Here is a table of points, one per row:
tensor([ 0.4, -1.4,  0.9,  1.0,  0.9,  0.3, -2.1,  1.0,  0.0,  1.2,  0.0, -1.1, -0.1, -1.8,  0.2, -0.6, -0.4,  0.4, -0.9, -0.2,  0.2, -0.7,  1.2, -0.7])
tensor([ 0.7,  0.7, -0.3, -0.8,  1.0, -0.3, -1.2, -0.4, -1.3, -1.9,  2.7, -0.3,  0.6, -0.6,  0.0, -0.2, -0.5, -0.6,  1.2, -0.5, -0.8,  0.2, -0.9,  0.3])
tensor([ 1.4,  1.6,  0.2, -0.5, -2.0,  0.1,  0.7, -0.4, -0.1, -0.1, -0.1,  0.1, -0.6, -0.6, -0.2, -0.9, -1.4,  0.1, -0.2,  0.9,  0.8,  0.1, -0.9,  0.6])
tensor([ 1.3, -0.3, -0.4, -0.5,  0.3, -1.8, -0.1,  0.2, -1.8, -1.1,  0.7,  1.5,  0.7,  0.2,  0.2, -0.2, -0.1, -1.0, -0.3,  0.9,  0.3,  0.1, -0.2, -1.8])
tensor([-0.9, -0.6, -1.3, -0.1, -0.1, -0.8, -0.3, -0.4, -0.2,  0.4,  0.2,  0.2, -1.6,  1.0,  0.8,  0.8,  0.4, -1.1, -0.7, -0.5,  0.5, -1.7, -1.2,  1.5])
tensor([-0.7,  1.3, -0.5, -1.0, -1.1, -0.7,  0.0, -0.9,  1.1,  0.9,  0.9,  1.9,  1.2,  0.6,  1.1, -1.8,  1.0, -0.4, -0.8,  0.4, -1.0,  0.6, -0.4,  1.6])
tensor([-0.5, -0.2,  0.2, -0.2,  1.6,  0.8, -0.5, -0.4,  1.2,  0.4, -0.1, -0.2, -0.1,  0.0,  1.1,  1.5, -1.3, -0.4, -1.1, -0.6, -0.2, -0.4, -1.4, -0.9])
tensor([ 0.6, -0.4, -0.2,  0.3, -2.1, -0.9, -1.6, -1.6,  0.3, -0.2, -0.4, -0.3, -1.5,  0.6,  1.8,  0.6,  1.3, -0.8,  1.5,  0.6, -0.1, -2.1,  0.2, -0.4])
tensor([ 0.0, -3.8, -0.1, -0.8, -1.5, -1.9, -0.2, -0.6,  0.9, -2.3,  0.9, -1.0, -0.8,  0.0,  0.8,  0.1,  0.0, -1.2, -0.2,  0.9, -0.8,  1.3,  0.1, -1.2])
tensor([-0.5,  0.2,  0.8,  1.4, -0.8,  1.3,  0.3, -0.3,  0.4, -1.8, -0.6,  0.5, -1.0,  1.5, -1.3,  1.2,  2.6,  0.4,  0.2, -1.3,  2.9,  0.0,  0.9,  0.6])
tensor([ 1.7, -1.4,  0.2, -0.3,  0.2,  0.0, -1.8, -1.0, -0.6,  0.1, -0.1,  1.9,  1.1, -0.7, -2.3, -0.2, -0.6, -0.9,  0.6,  0.0,  0.1, -0.4, -1.1,  0.5])
tensor([ 1.0,  0.6,  0.3,  0.0, -1.2, -0.5,  1.8,  0.4,  0.4,  0.0,  1.1,  1.5,  1.5, -1.4,  1.5,  1.7, -0.5, -1.3,  1.4,  0.2, -1.5, -1.2,  0.0,  2.1])
tensor([ 0.2,  0.4, -1.0, -3.5,  0.0, -0.8, -0.6, -1.6, -0.5,  0.5, -2.4,  1.0,  0.2, -0.7,  0.4, -0.8,  1.0,  0.2,  0.6, -0.6, -1.0,  0.3, -0.1,  0.9])
tensor([ 0.0,  0.7, -0.8,  0.4, -0.5,  0.4,  1.0,  1.3, -1.1,  0.5,  0.1, -0.8,  0.4, -0.7,  1.0,  1.0, -0.4,  0.3, -0.7, -0.5, -1.0,  0.3, -0.3, -0.7])
tensor([ 0.8, -0.2,  0.3, -1.0,  1.9,  0.5,  0.6,  0.5,  0.4, -0.1,  0.1, -1.1,  1.7,  0.4,  0.4,  0.1,  0.4,  1.3, -1.7,  0.2,  1.7, -0.5, -0.5, -1.4])
tensor([-0.4, -0.1, -1.3,  0.0, -0.3, -0.4, -1.6, -1.4,  1.0, -0.6,  0.1, -0.1, -0.2, -0.8, -2.3,  1.9,  1.4,  2.8, -0.1, -0.2, -0.3, -1.7,  1.1,  0.4])
tensor([-1.1,  0.4,  1.1, -0.5, -0.3, -0.8, -0.9, -0.6, -0.6, -1.6,  0.5, -0.4, -0.5, -0.6,  0.5, -0.4, -1.0, -0.8, -0.4, -0.9,  1.5,  0.8,  0.3,  1.6])
tensor([ 0.1,  1.6, -0.2,  0.2, -0.1, -0.2, -0.4, -0.2, -0.9,  0.4,  1.3, -0.3, -1.1, -1.9,  0.5, -0.6, -1.0, -0.9, -0.1,  1.5,  0.4,  1.2,  0.2, -0.1])
tensor([ 0.8, -1.8, -0.4,  0.4,  1.3,  1.2,  1.9, -0.4,  0.6,  0.1, -0.4, -0.7, -0.1,  1.1,  0.2, -0.7,  1.0,  0.4,  1.4, -2.1,  0.0,  0.1, -0.4, -1.6])
tensor([-2.8, -0.8,  0.9, -0.2,  0.4,  0.4, -0.4,  0.2, -0.7,  0.8, -1.6,  0.4,  0.8,  0.1, -0.1,  0.9,  0.8, -0.7,  1.0, -0.5,  1.6, -1.0, -0.4,  0.9])
tensor([-0.4, -1.2, -2.3,  1.0, -0.9, -1.6,  0.2, -0.1,  1.5, -0.9, -1.0,  0.4,  1.0,  0.3,  0.1,  0.8, -1.4,  1.3, -0.5, -1.6, -0.5,  0.5, -1.7,  0.0])
tensor([-0.4, -0.5,  2.3,  0.1,  1.0, -1.5, -0.2, -0.7,  1.4,  1.2,  0.3, -1.0, -0.9, -2.1, -0.4, -2.0,  1.9,  0.4,  0.9,  0.6, -1.5,  0.4, -1.6, -0.8])
tensor([-1.5,  1.7, -1.4,  0.9,  0.6,  0.6, -0.3,  0.6,  0.2, -0.3, -1.1, -0.5, -0.4,  0.9, -1.4,  0.9, -1.3, -1.3,  1.2,  1.5,  0.4, -0.1, -0.6, -0.8])
tensor([-0.7, -2.1,  0.2,  0.1,  0.5, -0.6,  0.5,  0.9,  0.7, -2.7,  0.9,  0.0,  0.7,  1.2, -1.9,  1.1,  0.2, -0.2,  1.4,  1.0, -2.2, -2.3,  0.8,  0.0])
tensor([ 0.0, -0.2,  0.6, -1.7, -0.7, -0.1,  1.8,  0.0, -1.8,  1.0, -0.7, -1.3, -0.7,  1.2, -0.9, -0.2,  0.0,  0.9, -1.3,  0.2,  0.2, -0.4, -0.4,  0.2])
tensor([-0.8, -0.8, -0.1,  0.9,  0.7, -1.2, -0.3,  0.3, -2.4, -0.5, -0.6,  0.1,  0.8,  0.5,  0.3,  2.0,  1.1,  0.5, -0.5,  1.5, -0.4,  0.7, -0.5, -0.5])
tensor([-1.0, -2.5, -1.0, -0.8, -0.2,  1.0,  1.5,  0.9, -0.6,  0.6,  1.6,  1.7, -0.2,  0.6,  0.7,  0.2,  0.3, -0.1, -0.1,  0.6, -0.1,  0.7,  2.0, -0.7])
tensor([-1.2,  0.1, -1.6, -0.2,  0.2,  2.3, -1.8, -1.0, -0.3,  0.3,  1.4, -0.6,  0.8,  0.6, -0.8,  1.3,  0.0,  2.3,  1.6,  0.0,  1.9, -1.5, -0.3,  0.7])
tensor([-0.2,  0.6,  0.6, -0.7,  1.6,  0.9,  1.0, -1.5,  1.5, -0.5, -1.1, -0.2, -1.2, -0.9,  0.4,  0.1, -1.1,  0.8,  0.5,  0.3, -0.9,  1.6,  1.6,  1.1])
tensor([ 1.1,  1.6,  1.7,  0.3, -0.4,  1.9, -2.7, -0.3,  0.1, -0.1,  0.3,  0.3, -0.4, -0.6, -1.1,  0.1,  1.1,  2.2,  0.6,  0.0, -1.1,  0.3,  0.6,  0.2])
tensor([ 0.3, -0.3, -0.1, -0.6,  0.5, -1.7,  0.2,  0.6, -0.4, -1.7,  1.5,  1.1, -1.8,  2.4, -0.4,  2.5,  0.4,  1.1,  2.7,  0.4,  0.5, -2.4, -0.4,  2.1])
tensor([-0.2,  0.6, -0.8, -2.2,  2.0, -0.5,  0.3,  1.4,  0.5, -0.3, -0.9, -0.1,  0.3,  0.9,  0.4,  1.3,  0.6,  1.5,  0.7, -0.5,  1.3, -0.6, -0.5, -0.5])
tensor([-1.1, -1.5,  0.3, -1.7, -0.5,  0.0,  0.7, -0.3,  0.4,  1.5,  0.5,  0.4, -0.5, -0.1, -0.1,  0.9, -0.9,  1.1,  1.7,  1.5,  0.5, -0.3, -0.8,  0.4])
tensor([-0.6, -0.5,  0.3, -0.4,  0.8, -0.1, -0.1, -0.9, -0.5, -1.9, -0.5,  0.0,  2.3,  0.2,  0.1,  0.7,  0.8,  0.9,  1.4,  0.2,  0.4, -0.3,  0.7,  0.6])
Along one direction, these points spread out more than along any other. Where along it does each point below lie, from 0 to 99? 50 is the average, and the first point above lies past it. One standard deviation of the points above along it is 16.
tensor([ 0.2,  0.4, -0.2,  1.5,  0.8, -0.5,  0.6, -1.5, -0.6,  0.5,  0.2, -1.1, -0.3,  0.2, -0.5,  1.1, -1.4,  0.8, -0.5,  1.1,  0.7, -0.7, -0.2,  0.9]) 48
tensor([ 0.7,  0.8,  0.8,  1.1, -1.9,  1.5,  0.1,  0.3,  0.7, -0.1, -0.5, -0.8,  0.7,  0.6, -0.9, -0.4,  0.6, -0.2, -1.7, -1.7,  0.4, -0.5,  1.4, -0.1]) 53
tensor([-0.5, -1.7,  0.4, -0.6, -1.4,  0.3,  0.3,  2.1, -1.0, -0.2, -0.4, -0.3,  0.9,  1.6,  0.8, -0.5, -1.7,  0.4, -1.1,  0.4, -2.4,  0.8, -1.1,  1.2]) 63
tensor([ 0.5, -0.9, -0.2,  0.8,  0.6,  0.0, -0.6,  1.1,  1.4,  0.3, -0.5, -1.5, -0.1,  0.1,  0.5,  0.2,  1.1,  1.2,  0.7, -0.3,  0.6,  1.5,  0.1,  1.9]) 48
tensor([ 0.5,  1.1, -1.2, -1.1, -0.3, -0.5, -1.0,  1.0,  1.1,  2.0,  1.1, -0.3,  0.4, -0.1, -1.5,  0.9,  0.0, -0.5, -0.1, -1.1,  1.1,  1.7,  1.9, -0.8]) 57
tensor([ 0.8, -0.3, -0.5,  1.4, -0.2,  0.9,  1.2, -0.2, -1.1,  0.4,  0.7,  0.2,  0.3,  0.5, -1.6, -0.3,  0.2, -1.3, -0.9, -0.1, -0.1, -0.1,  0.9,  0.4]) 54
tensor([-0.7,  1.2,  0.5,  0.5,  1.7, -0.7, -0.3,  0.3,  1.0,  0.3,  1.2,  0.3,  0.0, -0.4, -2.5, -1.4,  0.9,  0.7,  0.6, -0.3,  1.6, -1.2, -1.0, -0.2]) 45
tensor([-0.4, -0.1,  0.0,  0.3, -0.5,  0.0, -0.2,  0.4, -0.8, -0.9,  0.0,  0.6, -0.7, -1.5,  0.8, -2.0,  0.3, -0.9, -0.6, -0.6,  0.5, -0.4, -0.7, -0.8]) 69
tensor([-0.9,  0.6,  1.1, -0.3, -0.3, -0.9,  1.1, -0.4, -2.2, -0.5, -0.1, -0.6,  0.9,  1.1, -0.4, -0.5, -1.6,  0.8,  0.3,  0.1, -0.3,  0.3,  0.3, -1.6]) 58
tensor([-0.8,  0.4, -1.0,  0.7, -0.3, -0.5, -0.7,  0.4,  0.2, -0.7, -1.5,  1.1, -0.2,  1.5, -0.3, -1.4, -0.9,  1.6,  1.3,  0.0,  2.2, -1.0,  1.8,  1.6]) 33
tensor([-0.7, -1.1, -1.4,  0.2,  1.1, -1.7,  0.9,  0.8, -0.8, -1.1,  0.8,  0.8,  0.2,  1.2,  0.7, -0.2, -0.9, -0.6,  0.4,  1.3, -1.3,  0.6, -1.3, -0.5]) 57
